In the rows, zero is written as 128.
Rotation paths and how fast each direction turns (degrees each step):
Each turn is a multiple of 5 degrees from 10 to 175, or 0.
Each row of a path follows its step; steps can be skipped.
path 1
step 1: [128 130 139 133 134 126 132 129 116 128 130 125 128 129 122 143 123 131
 124 136 130 137 121 116 114 120 114 128 124 126 111 122 119 133 137 142
 109 112 138 130 124 137 125 119 133 124 128 134 133 131 144 124]
step 2: [131 116 117 133 130 134 126 139 126 129 133 115 138  95 127 123 130 137
 131 120 122 128 134 122 131 134 122 132 127 131 114 114 126 121 134 133
 118 133 126 127 131 135 137 128 131 118 129 122 129 140 139 136]
step 3: [127 138 125 154 144 131 126 122 121 120 133 124 126 119 121 126 119 138
 126 142 143 123 132 126 118 123 118 126 119 137 126 129 122 132 125 132
 120 134 121 143 131 134 118 129 127 125 130 116 128 129 140 115]
step 4: [133 136 131 135 135 123 120 123 135 134 127 110 135 112 125 128 126 130
 115 119 128 121 138 138 125 122 124 125 134 134 114 136 120 133 149 118
 113 120 132 131 120 128 125 133 134 121 139 130 126 133 131 144]
step 5: [119 143 129 135 129 126 134 131 125 122 132 133 130 103 136 116 123 135
 128 143 136 119 135 139 130 133 127 119 136 135 121 121 132 130 128 134
 119 137 124 132 117 106 125 121 133 126 119 136 132 137 137 124]
step 7: [126 123 137 129 129 135 133 114 129 129 139 124 135 118 125 116 128 129
 128 127 136 124 126 122 131 125 121 116 140 127 127  98 126 129 129 121
 111 124 144 128 128 123 131 125 143 129 127 135 140 137 134 134]
step 10: [143 131 112 124 130 128 134 134 132 133 116 125 143 122 123 111 127 121
 133 129 133 125 137 139 136 123 129 125 143 123 117 120 112 128 134 130
 124 130 133 130 125 126 120 118 129 112 112 139 123 133 133 133]
step 11: [127 141 136 140 121 133 142 130 126 127 125 132 129 123 123 122 135 117
 136 150 138 145 140 119 113 139 112 132 130 127 119 125 126 128 128 126
 133 127 120 123 122 125 112 132 121 119 123 129 130 137 129 129]
step 12: [128 128 130 134 133 130 129 128 130 134 109 122 133 137 122 119 132 134
 124 118 125 141 135 123 128 123 125 136 139 130 120 109 113 128 141 128
 111 120 129 122 131 127 130 144 126 117 119 133 145 126 136 124]
Directions:
[127 130 128 131 129 128 128 130 128 128 127 124 128 133 127 127 127 131
 130 127 130 128 128 126 131 122 127 129 127 129 130 125 127 132 130 125
 126 130 126 128 132 126 127 126 128 129 126 125 126 120 128 128] => 120
[126 127 128 129 127 129 134 134 128 128 129 127 129 123 129 127 129 124
 130 131 129 126 129 131 129 130 130 133 131 130 129 128 132 127 126 127
 126 132 126 128 132 130 128 124 130 129 130 131 127 126 127 129] => 130
[131 128 131 123 132 126 125 128 126 133 124 130 126 127 129 129 126 132
 129 130 128 127 132 130 124 126 127 129 131 128 129 128 129 125 128 128
 127 127 129 125 129 132 127 126 130 127 126 126 124 127 127 125] => 160
[131 128 124 128 127 130 123 130 127 130 131 131 128 128 130 124 126 130
 133 128 127 127 129 129 129 129 133 128 130 129 133 124 128 128 128 129
 129 128 124 132 127 125 129 128 130 126 126 130 130 129 133 129] => 140
path 2
step 0: [126 145 129 129 134 135 144 127 143 117 122 138 128 119 117 125 131 133
 121 130 107 129 142 121 129 142 123 119 126 142 132 136 123 132 128 123
 116 131 115 129 126 119 131 125 132 140 135 146 131 131 129 134]
step 1: [134 123 124 135 130 127 127 114 131 137 138 124 140 135 144 123 141 134
 132 137 125 114 135 119 143 115 125 122 122 129 117 126 132 134 122 140
 139 115 121 140 135 126 134 115 138 122 133 137 131 140 130 124]
step 2: [108 134 120 127 134 121 116 123 118 140 110 138 125 131 113 133 119 132
 137 134 132 127 130 132 136 122 133 128 118 117 132 124 125 140 134 117
 123 139 117 127 124 117 141 132 135 115 128 140 126 125 138 129]
step 4: [119 146 119 122 130 126 126 120 136 135 148 120 132 132 132 116 122 132
 126 140 117 125 138 126 129 136 129 124 126 138 119 117 117 144 130 135
 126 140 123 118 125 130 126 126 122 128 126 139 128 151 120 136]
step 6: [131 130 121 130 128 121 131 133 135 127 122 125 130 130 113 120 128 111
 135 129 118 123 117 134 134 138 117 129 118 135 120 131 120 127 135 119
 122 143 119 121 114 115 135 136 155 126 122 126 125 129 142 123]
step 7: [129 138 115 133 144 132 126 122 135 117 119 116 132 140 143 125 129 119
 121 125 117 129 138 127 138 137 129 139 119 138 139 125 126 123 129 132
 128 122 121 132 141 137 145 116 125 124 130 121 124 143 118 134]
step 8: [128 128 117 124 121 134 111 123 129 133 132 122 143 125 129 133 127 128
 141 134 130 136 124 150 132 136 135 120 131 124 111 124 134 136 127 135
 128 136 121 126 114 129 129 122 125 113 151 143 124 133 126 135]
step 9: [140 127 128 141 148 117 129 133 119 126 109 126 134 128 116 127 134 130
 124 138 134 128 135 138 145 131 129 130 127 127 133 121 127 137 143 117
 120 125 130 123 117 126 112 135 135 126 132 113 132 133 122 115]
step 10: [120 129 121 133 138 134 129 128 136 140 141 124 127 132 141 124 116 109
 138 114 123 130 129 130 138 134 127 118 118 130 121 134 118 113 134 124
 127 139 138 124 122 143 130 134 145 130 124 118 127 142 122 135]
Directions:
[130 131 130 131 124 126 127 129 132 129 131 129 129 128 128 129 128 127
 124 129 126 131 128 125 124 129 131 126 128 132 130 126 132 129 127 128
 130 129 126 124 129 128 131 128 132 125 127 124 128 125 129 128] => 55
[131 128 128 123 128 127 125 131 130 127 128 131 126 129 128 127 123 127
 129 124 126 130 126 126 127 124 129 125 127 130 124 125 125 131 126 127
 125 131 128 129 123 129 129 130 127 127 128 131 130 129 130 129] => 170
path 3
step 0: [124 128 134 122 141 123 132 134 145 126 134 136 137 135 134 126 127 134
 141 127 121 133 132 123 126 119 142 136 134 137 138 136 125 120 139 126
 113 128 128 125 128 125 133 122 137 141 122 139 132 128 113 121]
step 2: [126 121 129 143 134 126 138 133 136 121 119 131 124 127 148 129 126 125
 135 124 133 141 117 128 134 119 134 130 130 120 134 126 126 117 133 117
 123 132 114 142 118 120 130 138 124 125 121 137 120 126 130 119]
step 3: [132 129 129 137 134 127 135 134 138 139 117 129 126 136 127 127 134 129
 130 131 121 133 113 124 133 126 139 136 126 120 116 131 112 121 132 107
 128 133 110 134 135 121 137 129 124 135 138 122 123 119 132 122]
step 4: [136 131 128 139 121 114 134 124 122 119 127 140 137 135 119 126 127 132
 121 131 138 135 115 118 135 126 141 118 130 122 111 122 119 122 133 120
 124 140 122 135 137 125 128 135 129 123 142 132 121 131 129 125]
step 5: [137 133 145 129 130 120 127 123 129 114 118 132 136 134 122 123 119 139
 140 122 126 135 116 115 135 120 131 125 128 131 124 126 125 122 134 128
 132 147 128 130 141 129 131 115 131 128 127 140 135 121 132 120]
step 6: [129 127 133 121 132 118 124 120 132 136 120 126 147 125 126 119 127 131
 139 119 125 133 128 114 128 112 135 119 132 137 119 134 119 125 143 120
 128 129 139 126 130 128 122 116 124 132 139 129 135 136 140 128]
step 9: [137 131 124 135 133 128 130 123 121 142 130 135 134 129 123 132 124 121
 118 128 112 123 129 133 124 133 141 128 128 133 124 129 126 117 137 115
 125 134 133 141 120 134 141 132 125 109 148 124 128 126 134 133]
step 10: [141 134 140 133 127 127 128 126 125 116 133 147 127 129 126 126 122 130
 134 129 118 134 126 126 138 136 124 126 136 126 129 124 139 114 132 134
 120 135 132 140 120 137 138 131 124 108 141 124 123 123 127 123]
step 11: [135 130 128 129 131 124 119 126 135 134 125 131 141 130 122 129 129 132
 143 132 106 126 132 120 146 129 120 135 132 121 131 135 129 120 128 134
 114 142 139 129 125 130 129 117 118 127 139 120 130 119 128 126]
Directions:
[129 130 125 128 126 129 128 128 125 128 125 123 123 130 124 128 129 129
 128 126 131 128 127 125 124 126 128 128 130 132 130 125 128 129 132 128
 128 129 126 129 130 134 124 125 126 129 131 129 130 130 130 126] => 35
[126 129 132 130 130 129 129 129 130 129 128 127 126 126 125 131 132 129
 129 127 126 131 128 130 132 128 126 127 128 128 129 129 130 126 130 126
 129 127 127 126 128 129 132 123 128 135 128 127 133 124 126 127] => 135
[130 130 126 126 123 128 130 132 126 128 129 131 129 131 125 127 131 129
 128 126 125 132 128 130 125 128 132 127 125 128 124 127 128 127 124 133
 127 128 128 127 127 127 131 129 127 126 131 131 131 124 128 125] => 65
[125 125 127 128 131 130 126 129 123 129 131 130 124 132 133 130 129 127
 129 130 129 127 125 129 130 130 128 129 128 127 125 128 130 124 126 123
 127 127 129 130 132 131 129 131 125 126 129 128 132 127 130 126] => 55
path 4
step 3: [148 133 124 115 125 137 127 128 135 133 138 128 142 117 119 135 137 132
 119 134 123 127 126 131 132 124 124 140 128 126 115 135 122 128 131 123
 119 124 130 103 116 120 122 128 131 133 127 133 132 125 136 127]
step 4: [140 132 127 115 124 140 134 127 121 124 130 132 134 133 119 132 134 126
 119 145 139 127 126 141 124 130 125 125 119 122 112 126 126 134 123 125
 130 124 117 128 134 114 137 134 114 131 138 128 123 118 145 125]
step 5: [145 136 123 118 130 118 125 123 122 135 145 125 121 133 121 144 138 136
 138 130 129 123 117 134 125 136 137 128 121 118 121 118 133 142 125 117
 137 119 120 128 131 127 134 135 137 122 136 130 131 130 137 128]
step 6: [135 127 128 115 122 122 128 130 106 129 148 117 131 132 119 125 126 137
 127 141 136 137 123 128 129 125 133 127 137 127 137 120 132 138 130 127
 143 139 123 127 112 124 134 130 127 114 121 129 122 125 131 128]
step 7: [129 133 130 129 121 135 128 142 138 127 139 126 126 132 131 129 133 131
 128 126 138 137 121 128 149 130 145 124 137 128 123 117 128 137 119 116
 135 137 131 118 119 127 135 143 125 117 115 127 132 130 130 116]
step 8: [135 134 142 128 121 139 126 128 121 120 141 138 131 126 121 116 126 140
 133 121 134 115 122 119 137 139 131 127 132 138 129 127 122 138 123 127
 132 127 126 131 136 129 127 131 124 124 110 127 119 122 133 105]
step 9: [136 144 128 128 119 120 129 124 128 128 128 136 137 141 125 119 132 134
 130 135 135 127 122 132 122 135 137 133 128 152 134 121 128 132 133 121
 126 119 137 122 136 130 130 123 123 124 118 137 141 138 122 109]
step 10: [131 124 138 132 113 132 132 132 116 117 135 139 124 138 132 129 144 127
 118 134 128 135 124 118 117 113 124 131 131 140 134 120 128 133 131 118
 123 112 135 134 120 132 131 129 131 136 128 136 126 129 128 110]
step 12: [135 137 116 116 126 139 118 134 124 110 136 135 140 141 128 138 134 132
 130 129 133 121 130 126 133 127 111 126 130 129 128 121 123 131 131 140
 110 125 135 129 119 134 127 129 122 116 142 128 125 119 129 123]
Directions:
[128 126 127 126 128 126 131 125 128 130 125 134 128 129 126 128 130 125
 125 128 132 129 127 130 125 124 131 130 122 128 129 128 129 130 131 129
 132 126 128 130 129 128 127 129 133 128 132 130 126 128 129 126] => 65
[129 124 126 125 131 129 129 133 129 128 125 127 129 128 128 124 132 127
 130 123 127 130 125 127 133 127 128 129 128 128 127 126 128 125 128 129
 129 128 128 128 122 127 127 125 129 126 127 128 127 123 127 128] => 80
[131 126 127 125 133 130 127 128 126 126 127 128 129 127 125 132 129 127
 129 131 128 128 128 129 124 130 127 124 129 126 125 128 128 129 127 127
 126 129 132 132 124 124 128 131 130 126 131 128 131 129 128 131] => 45
path 5
step 2: [146 132 128 132 126 129 129 117 124 126 108 131 132 147 120 117 133 127
 116 122 126 135 115 130 132 133 112 140 127 121 131 136 117 139 124 127
 127 131 129 126 133 120 140 137 129 124 135 134 122 121 122 107]
step 3: [145 145 125 129 135 133 126 125 116 131 115 138 137 121 125 112 132 126
 108 117 128 130 130 129 128 133 117 132 109 126 125 114 122 135 117 131
 124 137 133 127 111 118 134 130 130 132 126 135 121 126 137 118]
step 4: [125 138 117 121 137 132 132 117 120 116 115 127 124 123 132 115 135 129
 115 120 122 137 124 128 123 131 132 124 128 115 130 127 126 126 112 125
 121 142 143 126 127 124 153 118 135 136 129 139 117 129 121 115]
step 5: [136 141 111 123 146 131 133 122 132 130 130 130 125 127 135 112 120 131
 110 125 129 112 131 122 111 135 137 123 128 131 131 123 117 135 114 120
 126 134 141 120 117 124 135 122 129 137 128 130 128 141 116 132]
step 7: [143 138 122 139 131 133 130 138 137 128 128 130 124 124 136 121 119 136
 114 128 134 114 115 137 138 147 128 134 119 131 131 124 114 133 126 114
 131 121 124 104 137 123 133 133 120 132 119 133 127 133 120 124]
step 9: [128 146 121 120 141 128 129 122 121 124 113 120 128 127 145 120 122 125
 132 144 129 119 122 132 143 136 124 133 113 120 120 113 118 148 125 127
 129 128 118 121 129 114 130 121 125 139 129 126 118 125 135 123]
step 10: [121 145 119 104 139 134 130 118 121 111 127 133 128 129 131 112 127 138
 138 132 118 117 133 128 140 124 123 129 115 117 116 139 123 135 131 134
 123 132 126 132 127 118 137 130 124 139 129 134 131 136 118 120]
step 11: [126 135 117 106 136 122 125 124 126 126 120 115 129 143 124 118 123 127
 114 137 133 120 121 135 130 123 132 128 120 127 113 134 109 140 134 121
 128 139 129 124 125 130 126 140 121 133 136 136 126 142 114 118]
step 12: [132 137 136 114 128 131 124 136 123 126 136 134 132 143 123 110 129 130
 114 133 131 111 130 137 134 120 117 128 117 128 120 135 136 126 132 123
 124 137 147 112 123 130 131 142 127 130 126 146 129 135 124 115]
Directions:
[126 128 128 129 128 131 130 127 130 131 125 131 129 129 133 132 127 131
 133 127 127 127 129 127 129 133 128 129 129 129 128 129 127 128 132 125
 130 126 127 125 130 127 130 130 126 128 127 123 126 129 133 127] => 45
[128 129 129 127 130 129 128 128 129 126 133 128 126 135 128 129 127 129
 128 129 127 128 130 128 126 132 128 125 131 127 128 129 124 130 129 127
 124 130 127 134 129 131 126 127 125 128 124 128 130 134 127 129] => 70
[127 126 127 133 126 126 125 126 125 130 127 129 127 128 127 127 126 131
 124 126 125 129 124 127 123 131 123 129 129 131 126 128 130 126 124 127
 128 130 130 133 127 128 131 129 129 130 130 126 130 127 130 128] => 25
path 6
step 0: [126 134 140 134 140 145 123 130 115 124 126 127 123 128 136 136 139 115
 129 130 135 138 130 133 122 117 142 133 142 137 134 119 129 130 127 130
 127 131 131 146 125 123 154 125 129 120 124 126 115 121 124 122]
step 1: [122 134 141 134 137 131 132 133 121 131 134 133 127 122 136 121 133 135
 127 139 113 135 133 135 122 141 125 134 119 123 113 121 144 138 131 148
 139 130 140 127 131 131 142 134 121 141 138 119 128 129 117 121]
step 2: [125 142 137 112 130 131 134 141 118 135 116 137 136 121 122 121 123 123
 128 131 113 121 138 121 126 135 138 123 135 127 129 121 127 126 129 140
 111 121 134 117 131 129 142 127 135 132 102 132 117 127 128 130]
step 3: [143 131 121 121 138 135 132 115 112 132 132 125 123 125 139 122 122 111
 121 131 144 121 126 136 144 137 135 132 132 132 119 129 141 129 125 142
 113 124 128 136 138 130 133 129 125 134 123 133 128 119 120 113]
step 4: [118 129 124 128 129 133 136 140 128 132 120 123 121 127 134 134 126 135
 115 131 133 142 131 125 133 133 128 126 117 120 121 123 134 125 124 144
 118 126 123 134 144 130 114 130 136 145 122 102 110 133 123 126]
step 5: [127 140 125 133 128 128 119 136 134 134 121 124 115 141 127 131 127 127
 117 124 128 130 140 130 138 128 141 113 128 136 118 130 133 149 122 117
 119 109 123 128 124 133 139 121 133 141 111 137 128 139 125 120]
step 6: [117 132 110 133 145 134 120 127 127 135 122 124 117 124 130 125 138 118
 135 132 135 129 121 137 130 139 137 127 124 144 135 130 139 137 134 135
 133 112 125 146 127 118 136 132 133 122 123 109 132 118 131 132]
step 7: [114 121 133 142 146 135 122 126 128 127 127 129 115 126 125 133 134 130
 132 133 126 132 141 113 121 123 123 122 138 123 129 120 144 134 127 130
 128 139 140 139 133 133 148 116 137 135 126 117 113 136 121 126]
step 12: [132 151 132 132 140 131 128 150 116 132 115 123 127 129 130 131 126 116
 129 135 131 132 135 125 143 135 145 127 134 138 121 139 135 132 133 130
 131 114 134 129 114 140 137 122 136 128 119 122 127 126 122 131]
Directions:
[128 126 130 126 128 129 127 125 129 127 125 127 127 128 131 130 128 121
 126 128 126 127 128 124 131 124 126 129 124 129 134 129 128 125 130 131
 130 128 131 134 130 127 128 127 127 129 128 128 131 128 129 125] => 110
[131 131 130 127 128 130 126 126 130 131 128 128 127 129 129 129 131 128
 128 125 130 132 127 132 130 126 127 130 126 134 129 128 126 128 123 127
 129 127 126 125 129 131 126 126 129 130 128 124 126 132 131 128] => 60
[134 131 128 129 129 126 127 126 129 127 128 128 121 132 131 129 127 125
 128 131 128 124 126 130 127 130 127 127 125 126 123 130 130 128 127 125
 130 129 131 127 127 132 130 131 125 126 129 128 129 129 126 126] => 155
[127 127 131 128 130 129 126 129 130 127 126 126 126 131 129 130 130 127
 127 128 130 131 127 125 134 127 131 129 128 125 128 126 131 131 129 124
 130 126 125 127 125 128 123 134 130 129 128 129 128 124 128 130] => 55
[132 124 129 131 130 125 126 128 129 124 126 131 129 128 124 124 131 126
 130 126 127 133 125 126 123 127 124 131 130 127 128 129 128 129 127 125
 127 127 128 131 125 127 130 131 130 128 127 126 129 130 128 126] => 35
path 7
step 0: [113 126 127 132 140 134 131 133 128 126 125 116 129 126 117 132 117 142
 127 134 127 125 132 126 133 127 121 138 131 119 130 128 116 119 131 121
 141 129 136 130 128 120 141 119 135 117 127 128 141 123 128 143]
step 3: [123 126 125 140 122 144 128 132 129 130 127 119 124 116 129 138 125 127
 134 126 124 116 130 129 127 120 142 126 132 137 126 133 128 125 126 109
 124 132 125 123 122 136 122 111 148 126 133 133 123 126 115 121]
step 4: [130 124 138 134 125 123 118 115 114 129 135 132 141 129 116 126 132 134
 120 141 128 119 136 139 127 119 117 114 136 136 131 135 124 126 130 130
 125 136 136 131 129 128 136 119 136 132 138 113 130 126 133 126]
step 6: [122 124 118 130 125 126 137 125 139 131 136 130 134 129 128 125 132 132
 130 142 133 110 136 149 126 124 129 127 135 132 120 120 133 143 134 126
 125 124 127 139 134 134 127 129 131 125 134 125 122 114 139 115]
step 7: [138 122 132 136 138 131 129 126 127 115 123 134 120 122 114 135 109 127
 139 126 125 130 140 139 119 122 121 124 129 128 133 117 135 126 134 125
 127 137 137 134 118 117 129 118 123 127 113 133 122 121 129 129]
step 8: [126 132 128 137 125 137 127 135 130 131 139 119 132 133 130 126 122 119
 122 138 116 123 131 136 116 127 128 133 131 133 113 134 123 126 142 134
 129 110 134 126 128 130 119 115 127 112 128 122 122 119 117 128]
step 9: [119 128 124 130 146 121 132 132 121 119 122 141 129 136 124 130 122 133
 119 128 139 130 129 136 125 124 130 123 142 128 120 145 135 129 141 129
 137 134 137 132 119 111 138 123 128 133 132 130 124 127 128 123]
step 10: [125 124 118 132 127 131 133 142 130 124 128 118 116 118 112 132 122 124
 124 123 127 119 141 131 119 120 123 137 132 118 125 137 124 135 125 148
 123 123 120 116 128 127 119 124 136 122 136 135 121 130 132 132]
step 12: [117 122 138 141 122 126 131 138 124 118 133 118 134 120 123 139 116 120
 122 125 127 120 126 135 129 122 117 128 128 129 123 123 127 134 122 122
 115 127 125 117 121 106 133 123 131 134 123 131 138 133 122 133]
Directions:
[131 129 129 125 130 131 127 127 128 126 128 130 127 131 125 128 126 127
 127 131 123 127 130 128 126 132 127 128 129 124 133 127 128 126 124 130
 125 133 131 127 130 131 127 127 133 126 129 128 129 128 128 127] => 110
[130 128 125 125 128 128 132 131 130 127 124 128 129 130 128 128 131 128
 128 127 129 127 129 127 129 126 130 128 127 130 126 130 133 133 125 132
 130 130 128 129 129 128 127 133 130 128 130 133 125 126 133 129] => 90
path 8
step 1: [130 126 124 129 116 120 118 130 138 137 125 132 146 128 130 115 119 121
 127 115 125 131 126 130 131 132 144 121 124 123 121 140 130 112 116 139
 127 131 120 131 141 119 132 134 126 140 134 136 136 126 128 140]
step 3: [128 111 125 129 128 136 106 138 124 134 129 119 137 142 125 118 130 124
 130 116 129 135 135 139 117 118 139 134 134 131 133 129 133 115 122 126
 134 124 117 121 135 121 128 133 120 124 124 119 122 127 113 126]
step 4: [135 122 126 119 126 127 136 110 115 129 127 120 128 123 132 137 125 133
 127 117 119 142 133 125 107 129 126 142 137 116 123 132 129 118 118 124
 123 119 131 133 137 135 133 132 122 131 132 122 131 143 117 123]
step 5: [134 121 119 124 143 130 135 137 131 139 113 119 123 133 132 122 133 129
 134 122 127 138 120 135 123 122 143 128 124 125 121 128 132 121 106 126
 129 129 121 135 132 121 125 117 114 117 126 129 148 128 131 133]
step 7: [125 125 120 122 124 135 125 138 131 141 114 126 123 129 121 123 128 125
 135 133 127 129 114 136 119 130 143 125 144 136 131 128 125 130 143 125
 127 125 126 137 136 110 124 142 125 132 123 124 148 139 120 125]
step 8: [125 130 113 140 130 141 108 121 134 136 127 120 128 129 130 132 129 129
 124 116 127 131 135 116 115 149 116 134 136 125 130 118 124 127 127 112
 127 114 123 125 124 119 128 133 123 127 128 127 134 139 131 129]
step 10: [129 128 114 112 125 124 136 121 129 136 131 127 116 120 133 124 119 122
 137 114 118 113 137 128 123 142 120 126 124 129 128 127 132 118 120 110
 127 125 127 120 127 123 121 133 114 121 122 141 136 123 128 137]
step 11: [139 121 103 122 122 127 129 136 133 138 124 117 131 122 117 120 123 124
 124 134 115 123 129 134 131 128 127 125 125 129 120 118 140 122 131 143
 137 127 125 125 133 111 136 121 132 129 120 131 123 139 116 133]
step 12: [128 120 107 130 125 133 124 123 134 130 134 133 125 110 136 123 115 136
 138 114 130 128 128 121 117 137 134 137 132 140 131 121 130 115 133 131
 112 130 141 137 135 117 131 134 125 129 122 123 122 122 121 125]
Directions:
[131 124 130 127 124 126 128 127 129 130 128 131 126 123 132 127 128 126
 125 126 127 127 130 130 131 126 127 131 127 126 130 126 130 123 128 131
 128 125 126 124 130 127 128 129 130 126 124 127 124 126 127 129] => 40
[129 127 131 130 129 126 127 128 128 127 128 124 128 127 129 127 123 132
 128 125 129 126 133 128 131 127 131 129 125 125 127 123 130 132 127 128
 128 127 128 134 128 127 127 131 130 127 131 129 132 125 130 128] => 95
[125 131 130 124 133 128 130 127 123 131 126 132 126 127 130 126 130 125
 130 126 129 126 127 125 127 125 130 129 129 131 130 123 130 129 129 125
 124 128 128 130 132 125 129 127 127 128 126 128 128 126 130 127] => 145
[126 129 129 130 126 128 124 124 131 129 129 131 125 127 126 123 127 132
 127 127 129 130 127 129 126 126 129 125 132 133 125 126 129 129 129 127
 129 126 127 126 127 126 126 129 130 130 131 122 126 129 130 127] => 70
